Turns, then the turns between two rows, first turn first; the first pair answered
A (before -> after):
[ -7  -8  -8 -11  14   0  10   5   1  -7  -4   9   5  -7  -8   3   1   2
 -17  -9 -23   4  16  10  -6   1   3   4  -1   0  12   2   3  -6 -11   5
   2  -2  -2  -4  13   1   7]  ->  [-13  -4   0 -10  10  -6   3   0   2   5   6  16  -1  -9 -10   6   3   0
 -10  -3 -12   2   5   4  -2   4  18   5   0  -5  20  -3   3  -9 -10  17
   5   2 -13  -9   5   7   3]
[ 1 -9 -3 -5  3  2 -4 -6 -1  0 -4 -2  8 -4 -1  1 -1  4 -6 -4 -5 -3  6  2
 -4  2 -1  4 -4  1 -1  2  1  0  0  0 -4  1  3  1  1 -3  0]  ->  [-3 -5  2 -4  1 -1 -8 -8  0  8  1  2  3 -4 -3  2  0  2 -2 -1  1 -5  0 -2
 -1  3  8  4 -3 -3  3 -2  1 -2  1  7 -1  2 -3 -2 -3  1 -4]
[ 3  0  1  2  2  0  4  0  3  0  2  2 -4  1  3 -2  0 -2  1  4  5 -2  1 -3
  3 -4  0 -4 -3  0 -2  0 -2  0  2 -3  0  3 -2 -2 -1  0 -5]  ->  [ 4 -2 -1  2  4  2  4  0  1 -3  0  1 -1  0  4 -2  0  0 -2  2  1  0  3 -2
  2 -4 -3 -3 -3  1 -3  2 -1  0  1 -5 -1  2  1 -1  1 -2 -3]
M (before -> after):
[  6   7  -1  -2  -2   4  11   3   3  -4  -9  -5  -8  -6  -2  -4  -3  -9
  -2  -7  -3  -4   5   9   4  -6  -5  -6  -4  -6  -6   2 -10   4   5  -6
   5  -5   0   2  10   7  -9]  ->  [  3   3  -4   3   7   6  12   5  -3  -8  -5  -6  -2  -1   3  -5   2   1
  -7  -8  -3   5   6   8  -2  -6 -13  -2  -3   4  -6   6  -2   4   1 -11
   1  -3   8   4  10   0   4]
[ -1  -8   2  -2  -1   3  -6  -8  -4  -6 -12  -1   8  -4   6  -3   0  -8
  -6  -6 -12  -4  13  12  10   9  -4  10  -4   8  -4   4   6 -11 -12 -14
  -4  -3  -1  -7   3   1   6]  ->  [ -7  -7   3   2   5   1  -8  -7  -7   0  -4   1   9   1   9  -3   6  -1
  -6  -3  -3   2   6   7   8  10  -3  12  -2  16  -1   3  11 -12 -14 -12
  -6   2  -2  -8  -2  -2  13]
[-11  -2 -11   0  -2  -2  -3  -4  -3   6   4  10   6  -2  -5  11  -2  11
  -1  -1   8  -4   0  -1  -2   0   1   2  -1  -9   0  -8   6  -6  -4   5
   9   0  -4  -2  -7  -1   4]  ->  [ -8  -3 -11  -2  -5  -1  -2  -6   1   5   0   9   5  -5  -7  11  -4   7
   0  -2   5  -7   3   1   1  -1   2  -1  -2 -13  -1  -8   3  -6  -3   5
   9  -1  -5  -3  -5   3  -1]
T (before -> after):
[-1 13  0 -1 -3 -2  3  9  6  3  0  0 -5  4 -7 -3 -1 -7 10  1  5 -7 -6 -2
  3 -3  0 -9  2 -4 -5 -1  1  2  3 -3  5  0 -6  1 -2  1 -4]  ->  [ -5   5   1  -2   3  -5  -6  -1   0   5   8   5  -1   1  -4   0   4  -1
   9   7   7  -2 -11  -7   1   4   8  -2   1  -3   3  -3   6  -3  -2   7
   0   5  -7  -1  -5   1   2]
[  1   0  -1  14   9   4   3  14   1   1   5  -8  11   6   2  -2   7  -3
  -1  -3   6  11   5   3  -5   2  -9  -9   2   2  -7  -7   8   2   0 -11
  -8   0   1   5   2  -4  12]  ->  [  1 -12  -2   9  14   2  -5   1  -3  -1   6  -4  16  -2   4   1   9  -1
  -4  -1   1  12   6   2  -7   8  -4  -2  -1   0  -1  -8  11  -3  -4  -1
 -12   2   3   6   3  -4  13]
[ -1  10   6  13  -2   1   3  16   6  -4   7  -3 -10   5   2   8   5   5
   5   7  14  -4 -10   5   7  -2   0   3  12   4  -6 -11  -1  -2  -8 -10
   9   5   3  -1 -14  -3   3]  ->  [ -1  -9   4   5   4  -3 -12  -5   0  -9   9   4  -2  -7   6  14   7   8
   0  10   6  -3  -6   3   4   6   8  14   7  -1   3 -12   2 -10 -15   6
   1   9   4   0 -12  -3   5]
[-2  4 -3  0 -6  0 -5  3  7  0 -6  2 -5  3 -1  4 -2 -9  5  1  7 -2 -2 -3
  8 -1  2  2  4  0 -6  0 -4 -1  6  1 -1  4 -4  3 -3  0 -4]  ->  [-4  2 -3  1 -3 -2 -8  0  5  1 -1  3 -4  3 -1  4  0 -6  5  3 10  1 -4 -6
  6  1  5  4  4  1 -2  0 -1 -2  4  5 -2  6 -6  4 -4  0 -3]
Now pairs of rows:
(two turns a pair)
[ 11  -9  -2 -13  -6  -8  -5 -14 -12  -8 -12   4  -7 -11  11  -7   1  -3
  -4  -1   7  -7   8  -3   1  15  10   0  -2   6  -1   3   0   0   6   7
  -6  -5  18  -8  -2  -6  -2]  ->  [  7  -9  -1  -9   0  -9  -5 -13 -14  -4  -6   5  -7  -8  13  -7   5   2
  -4   1  12  -1   3  -6  -1  17  10   2  -1  11   1   3   5  -1   5   8
  -7  -3  17  -8  -5  -8   5]
M, M
[-5  7 13  7  2  5  7  5 -1 -6  7 -2 10  0 10  2 -7 10 -5 -8 12  4  1  8
 -2  3 -8 -6 -7  1 -2 -6  1 -1 -3 -7 -8  7  2  7  5 -1  1]  ->  [ -5  -1  15   2   1   2  -1  -8  -2  -6   9   2  11  -8  10   6  -7   8
  -6  -5  10   1   1   7  -1   7   1  -3  -9  -5   3  -8  -1  -6  -6   4
 -10   9  -2   6   5   2  -3]
M, T
[ 0 -1  0 -1  2  5  2  2 -5 -6 -3 -4  2  0  1 -3  9 -2 -2 -3 -2  4  2 -1
 -3 -1 -2  2  4  3  0  3  2  1 -1  0 -2 -1  2 -1 -2 -2  7]  ->  [ 2 -5  1 -5 -1  4 -2 -3 -2 -8 -5 -2  1 -5  0 -1  6 -5 -2 -3 -5 -2  3 -1
  0  0  2  2  3 -3  1  2 -1 -1  0  3 -2 -1  0  0 -2  1  1]
A, T
[  9   1  -7 -11   0   4  -3  -4   5  -9  -5  -2   3   0   2   5 -12  -1
  -2  -4  -9  -8   1   4   4   2  -2  -2  -8  -6   2  -1  -4   1   6   1
  -4  -5   6   5   7   2  -5]  ->  [  1  -1  -4  -6   7  -1 -11  -8   1   0   9   2   3   2   7   6  -3   7
   1   4   3   0 -10  -5   2   8   6   3  -6   0  12  -4   5  -3   2  10
  -6   3   1   2  -1   1   3]
M, A
[ -3  -4   0   1  10 -10  -5  -6  -2   4  10   8   3   2   0   4   0   9
   2   5   6   4  -8  -8   0   3   6  12   1   6   6  -7   7  -3  -8   8
  -7   4  -4   0  -3  -2   3]  ->  [  7 -12  -7  -5  11  -4  -2  -7  -3  -9  -4   3   9  -2   1   4  -5   7
  -5  -3 -11   2   5   1  -1   1  -4  12  -3   3  -1  -2   2  -2  -8  -1
 -10  -1   6   5   6  -5   2]
T, M
[ -7  -5   0  -3   0   7   1 -10  -6   0   4   3   0   5   2   2  -4  -8
   5  -4  -4  -8   0   1   5   8   5  -6   6  -5   6 -17  -3  -7   2   6
   4   2 -15  -3  -2   7 -12]  ->  [ -2  -4  -5  -2   1  12  11  -1  -5  -7  -5  -3   3   9   2  -1  -6  -7
   0 -10 -12  -7   7   7   3   5  -7  -9   6  -2  -2 -12  -6  -3   3  -8
   3  -2  -7   0   3   3  -8]
T, A
[ 1 -9  0 -6  1 -2  0 -3  0 -9 -4 -3  5 -8  3  1  2  0  1 -3 -7 -5  7  2
 -1  2 -1  1 -4  2 -1 -3  1 -1 -2 -1 -3  1  4  7  4 -5  1]  ->  [  2   0   3  -4  -7  -2   3   2   5  -4  -6  -4  -1  -7   0  -1  -2  -6
   5  -4  -3 -10   4   2   3  -1   2  -4  -3  -3  -2  -5  -4   1   2  -3
   2  -1  -2   5   3  -1  -6]
A, T
[ -2 -16  -1  -5   4  -2 -11 -19  -8  -9   3   5   6  -9   5   6   2   6
  -4   4  -5   3   3  -5  -3  11   6  12  -3   1  11  -3   3  -7  -5  14
 -11   4   2   3   2  -3   4]  ->  [  1  -5  -7   4   4   8   9   7  -6 -15  -6  -5   6   3   4  -1   1   7
  -7  -5  -8   7   9   2  -7   0 -16   4   0  11  -3   4   0   3  -1 -11
  -8  -3  11   7   7 -11  11]
T, M
[  7   1   8  -1  -7  -4  -4  -9   7  12   4   7 -19  -3  -5  -2  -3  -9
  11  -2   6 -11   3  -6  13   7   8  -3  -3  -2  -3  -2  -4   0  -3  11
   7  -6  -6  -5  -7  10  -7]  ->  [  4  11   6   8  -4   1   7  10   6  12   3   0 -20  10  -3  -8  -1  -4
  10  -6  11  -3   1  -6  10   2  -5  -7   1   9  -9   2  -1   6  -2  -6
   8  -7  -1  -3  -7   4   3]
M, T
[  2  -8  -4  -6   1   2   0  -8   3  -6  -6  -3   4  -5   1  -1   0  -6
  -3  -2 -10  -1   5   1  -3  -2  -2  -1  -1  -1  -3   4  -4   3  -1   1
   0   0   3   3   5  -3   0]  ->  [-5 -4  2 -1  3 -3 -4 -7  2  4  6  1 -1 -1  3  0  5 -2  1  5  4  2 -6 -6
 -3  1  6  0  2  3  4  1  1  2 -2  8  1  6 -5 -1 -3 -2  3]
M, A
[-14   2   1   2  -4  -4  -2   6  -5   8   8  -5  -1   9  -3   2  -8   1
   5   3  13   0   3  -3   2  -8   2  -1   4   0   1   1  -3   2  -2  -8
  10   4  -1  -1  -4   1   5]  ->  [-14  -8  -2   0   3  -3  -7  -2 -11   1   8  -4   6   5   1   3  -6   7
   2   3   8   3   6  -3  -2  -4   1   4   1   2   3   2   1  -1  -7  -4
   5   7   4   2  -2  -3  11]
A, T
